In the rows, zero is written as 128.
The rows of A fall into 3 groups, which share some directions, and each row is roughly a mix of its group's hidden directions.
A, 139 rows:
[[124 173 160 172 142  92  94 113  76 168 126 141 114 161]
 [149 149  55 143 129 103  88 159 150 174 115 146 158 128]
 [ 79  83 109  93 123 116 135 122 123 134 169 161 142 194]
 [ 93 149 139 112 127  51 127 174 102 133  99 122 145  88]
 [110 132 132 151  56 126 156 107 172 127 150 126  67 109]
 [148  80 143 158  60 150 183 144 119 133 130 120  99 107]
 [106 131 151 126 192 169 115 144  88  84 154  85 148 121]
 [145 189 164 148 156 161 191 156 112 131 147 108 109 122]
 [105 118 160 164 131  98 154  84 119 169 197 121 143 109]
 [154 115  47 124 106 122  75  90 133 101 144 109 126 116]
 [ 88 138  85 142 113  97 100 157  99 169 183 116 151 160]
 [171 122 190 139  94 124 159 169 152 149 104 130 175 110]
 [159 128 111 111 140 112 104 187 179 155 165 152 128  79]
 [137 165 161  61 164 173 114 161 135 101  99 110 137 134]
 [147  96 148  76 125  75  95 110 106 130 160 145  75 107]
 [133  95  49 181 132 126 112 150 131 114 151 141 169 141]
 [193 143 153  85  87 107 148 140 145 146 126 135 133 187]
 [108 153 190  85 124 151 160 123 124 106 159 141  82  88]
 [159  71  95 148  99 117 166 147 149  88 132 155 119 177]
 [ 84 122 111 168 145 183 149 173 117 105 133  89 118  87]
 [135 113 131 104 144 141 173 162 161  70 121  93 131 188]
 [103 137 127 223 139 120 125 120  80 138 126 155 103 132]
 [124 127 111 130 155 180 157  95 124 113 112  62  95 175]
 [145 150 174 166 138 154  79 142  77 110 173 111 148 145]
 [131 168 162 175 120 106 146  80 144 182 122 139 158 164]
 [155 124  67  96 187 118 120 117 144  85 130 170 152 123]
 [131 104 100 127 191 133 133 109  61 103 145  83 131 149]
 [131 106  97  50 168 138 122 115 145 108 101 137 107 176]
 [128 167  82 134 160 109 184 122 105 142 125  87 112 181]
 [102 108 133  81 123 115 152 139 126 185 165 153 163 182]
 [179  62 155  87 124 150 159 131 122  92  92 137 122 122]
 [102 150 102 121 118 148 109 131 140 138 197  90 188  98]
 [115  95  69 141  94 173 144 141  83  91 112 141 100 152]
 [131 170 131 112 129 159 181 162 146 139 172  89 113  77]
 [ 82 148 148 112 131 126 127  97  46 159 118  89 138 139]
 [134 132 151  79 161 165 189 128 103 125  98 176 138 154]
 [141 121 116 125  77 172 122 177 165 126 187 160 148 140]
 [148 182 152 169 130 110 149 142 110  92 115  65 112  94]
 [158 130  67 189 144 150 161 183 132 121 130 144 139 135]
 [ 72 126 198 141 101 122 129  84 102 109 140 118 106 159]
 [152  97 194 129 120 166 157 149  93 136 129 158 171 160]
 [ 60 127 165 145 117 157 116 183 111 103 134 100 110 163]
 [131 112  95 103 169 154 137 181  99  85 139 152 115  73]
 [179 190 156  99 124 144 110 125 140  99 130  75 123 163]
 [134 149 114 122  95 134 124 155 135 124 120 195 192 176]
 [148 152  68 124  78 127  92 139 170 120 143 131  74 143]
 [159  84 120 123 125  76  94 114 114 138  82 176  86 145]
 [156 176 103 179 163 108 107 150  98 127 128 146  77 160]
 [136  99  82 130 136 129 161 173 127  78 135  98 190 144]
 [152  98 133  75 151 113 150  65 140 166 135  87  99 125]
 [ 91 110 154 147 130  98  95 132  71 101 163  90 131  79]
 [119 201 125 163 130 150 131  93 151 125 156  65 127 133]
 [144  78 152 158 177 167 124 109 102  93 104 153 132  82]
 [101 138 160  55 168 151 136 147 116 101 140 142 171 159]
 [123  85 120 187 115 110 163 173 178 112 115 147 111 160]
 [169 117  62 105 132 113 144 155 166 127 170 159 124  88]
 [168 127  69 156  95 140 104 138 145  65 107 104 152 121]
 [162  91 138 105  85 143 118 101 166 124 136 161  62 102]
 [ 66 143 147 170 162 163 121 130  90  96 165  97 141 121]
 [100 166 122  79 170 158 145 137 171 106 151  92 155  94]
 [152 161  78 155 158 149 149 165 142 167 102 128 128  71]
 [134 181 162 109 169 110 116 118 137 120 118  96 204 138]
 [175 131  84 140  98 135  66 148 158 129 170  90 134 135]
 [131 134 127  96 130 139 174 120 151  92  51 156 101  95]
 [114  99  55 126 117 154 126 157 173 111 124 156 145  81]
 [ 68  89 126 147 158  78 124 157 153 137 130 117 100 177]
 [168 146 133 146 151 149 198 121 151 139  60 117 129 137]
 [125 118  76 207 107 139 118 147 105 154 140 162 131  94]
 [164  94 101 187 149 164 144  86 168 131 135 131  92 112]
 [171  97 161  89  98 133  62 158 124 109 139 164 120 143]
 [136 132 163  96 161 139  96 112 199  78 130 103 110 143]
 [147 146 134 125 222 136 139 136  98  91 165 120 124 114]
 [141 104 147 147  88 193 129 102 177 153 167 142 152 147]
 [167 159 139 141 120 128 100  67 149 110  87  68 118 117]
 [ 99  94 188 142 111 130 136 127  87  85 131 120  80 168]
 [148 123 136 109 202 131 204 142 141 130 126 121 162 133]
 [ 97 153 158 165 143 130 171  91 140  90 126 135 147 195]
 [138 158 107 144 118 132 143 111 103 176 103 214 131 146]
 [159 101 140 100  89  74 102 130 150 114 154  89  74 116]
 [153  50 100 141  96 160  91 119 151 124 166 147 112 118]
 [ 53 119 154 131  99 113 125 132  79 150 141 134 143 182]
 [109 127 183 132  97 107 103 117  82 148 123 157  59 116]
 [ 96 135 136 166 153 135 132  60 112 150 117 136 126  58]
 [122 114 185  52  87 116  86 105 119 131 138 121 125 135]
 [ 86  97 140 164 107 144 161 165  86  92 162  85 146 125]
 [145  71 124 201 118 149 176 124 123 155 160 122 133 126]
 [127 170 146 177 170 102 103 125  81 144 112 176 102 152]
 [113 160 155 135 140 130 112 179 113 145  58 111  87 162]
 [104 126  61  93 152  99 175  99 129 133 112 109  87 154]
 [110 131 143 128 182 131 184 111 111 117  71 144 126 182]
 [151  97  66 118 140 106  81 166 120 147 142 141 108  75]
 [132 167 198 117 151 106 142 152  78  96  86 132 124 119]
 [168  99  83  94 140 111 118 156 185 168 151 112 102 106]
 [119 114 180  63  96 111  93 147 117 129 106 116  79 146]
 [162 111  95 118 109  99 191 129 146 156 137  94  98 178]
 [158 117 120 169 145 166  57 105 155 143 178 130 137 136]
 [106  79 100 128 138 144 124 105  89 117 180  66 159 125]
 [ 67 123 156  99 130 113  89 103 117 144 119  91  93 181]
 [154 136 129 182 139 110 187 165  92 110  91 102 123  95]
 [ 94 102  88 154 167 162 142  84 148 140 109 186 112 112]
 [161 136 172 105 135 106  75 122  99 100 165 101  83 160]
 [141  77 119  63  97  96 134  83 127 154 138  89 138 146]
 [ 98 112 138  57 140 130 128  98  77 111  89 150 117 163]
 [ 74 153 142 157 119  97 103 104  84 178 129 173 118 145]
 [151 123 103 164 137 179 150 113  98  68 114 131  73 122]
 [103 104 104 147  93 149 170 149  55 125 138  91 156 139]
 [133 114 113 182 101 117 127 140 121  85 103  47 136 116]
 [ 99  76  66  96 137 110 145 124  75 102 135 110 101 132]
 [166 101 185 143 121 202 114 109 132  91 132 135 144 111]
 [ 96 134 171  88 155 111 132  99  67  88 133 115  89 143]
 [168 108  97 115 127 109  88  75 162  73 118 117 107  98]
 [161 114 108 122 105 135 203 137 180 117 124  87 143 158]
 [153  82  92 180 125 110 148 115 125 149 179  97  86 146]
 [123 174 189  93 126 124  59 118 151 129 137 158 121 143]
 [ 79 120 139 168 135 145 170  76 125 106 165 132 116  75]
 [108 154 144 165 111 198 148 160  98 138 150 105 140  81]
 [145  89  96 154 147 151 196 139 151  91 123  78 139 138]
 [152 127 164 140 111 134 101 160  60  66 139 119  98 120]
 [168 175 121 191 146 142 154 156 106 143 120 152 151 173]
 [105 141 167 106 132 113 121  79 110 206 161 109 109 124]
 [146 142 138 197 109  94 117 126 144 108  57 105 112 113]
 [119 172 129 148 159 155 148  88 130 139 158  58 162 151]
 [157  75 163 162 110 185 121 100 120 107 171 138 102 136]
 [125 163 162 168  75 147 108 111 192 136 151 129 115  97]
 [ 90 165 106 121 144 187  82 164 117 140 176 122 106 139]
 [116 130 115 159  68 104 116  86  95 180 101 157 110 154]
 [144  97 119 120 137 106  74 164 122 142 145  96 201 100]
 [132 135 139 154 155 190 150 198  94 100 122 100 119 128]
 [131  59 114 172 104 146 160 150 134 153 131 140 175  89]
 [ 87  82 142 173 124  92 155 134 109  90 121  67 131 136]
 [136 104 152 181 135 117 159 135  98 103  89 136  83 187]
 [144 165 177 128 174 107 128 182 164 125 108 154 152  92]
 [111 185 159 153  91 172 106 125 134 148 109 118 136 191]
 [171 151 142 166 128  99 120 129 101 163  81 150 124 192]
 [181 156 108 137 144  96 137 143 142 139 126 126 163 208]
 [127  84 129  50 111 130 153 111  96 148  98  98 113 159]
 [132 105 139 143  68 122  87 119 141 106 185 102  81 106]
 [108 131 117 159 149 188 172 156 126 114 113 125 107  60]
 [174 183 162 113 118 134 142 130 100 171 183 138 127  96]]
One row of each group comes first, with its name. Which group is each row after those in?
[188 145 194 102 122 118 109 158 148 146 124 115 172 151]
<56>
[101 124  89 143 140 127 157 188 125 145 137 139 178 189]
<53>
[154 177 141  79 176 135 120 162 120 145 155  74 138 110]
<39>

[137  96 123 163  69 148 143  85 100 120 113 139  65 109]
<53>
[122 137 192 112  81 189 140 134 116  95 146  97 148 137]
<53>
[ 93 170 189  80 137 120 121  69 147 127 109 140 132 134]
<39>
[128 158 121 141 194 159 173 164  89 103 121 147 159 104]
<53>
[120 165 202 130 105 151 156 102 101 115 160 174 112 131]
<39>
[129 164 195 114 134 119 135 146 120 115 100  92 188  92]
<56>
[150 121  75 147 153 102 130 160 149 118 132  88 161 195]
<39>
[117  98  81 141 170  88  96 108 126  91 170 176 129 125]
<39>
[ 96 155 127 208 168 146 121 116  90 131 108 165 126 113]
<39>
[170 135 120 172 159  88 143 118 192 145 104  83 132 123]
<53>
[155 154 121 139 137  69 126 130 142 141 111 141 127 216]
<39>
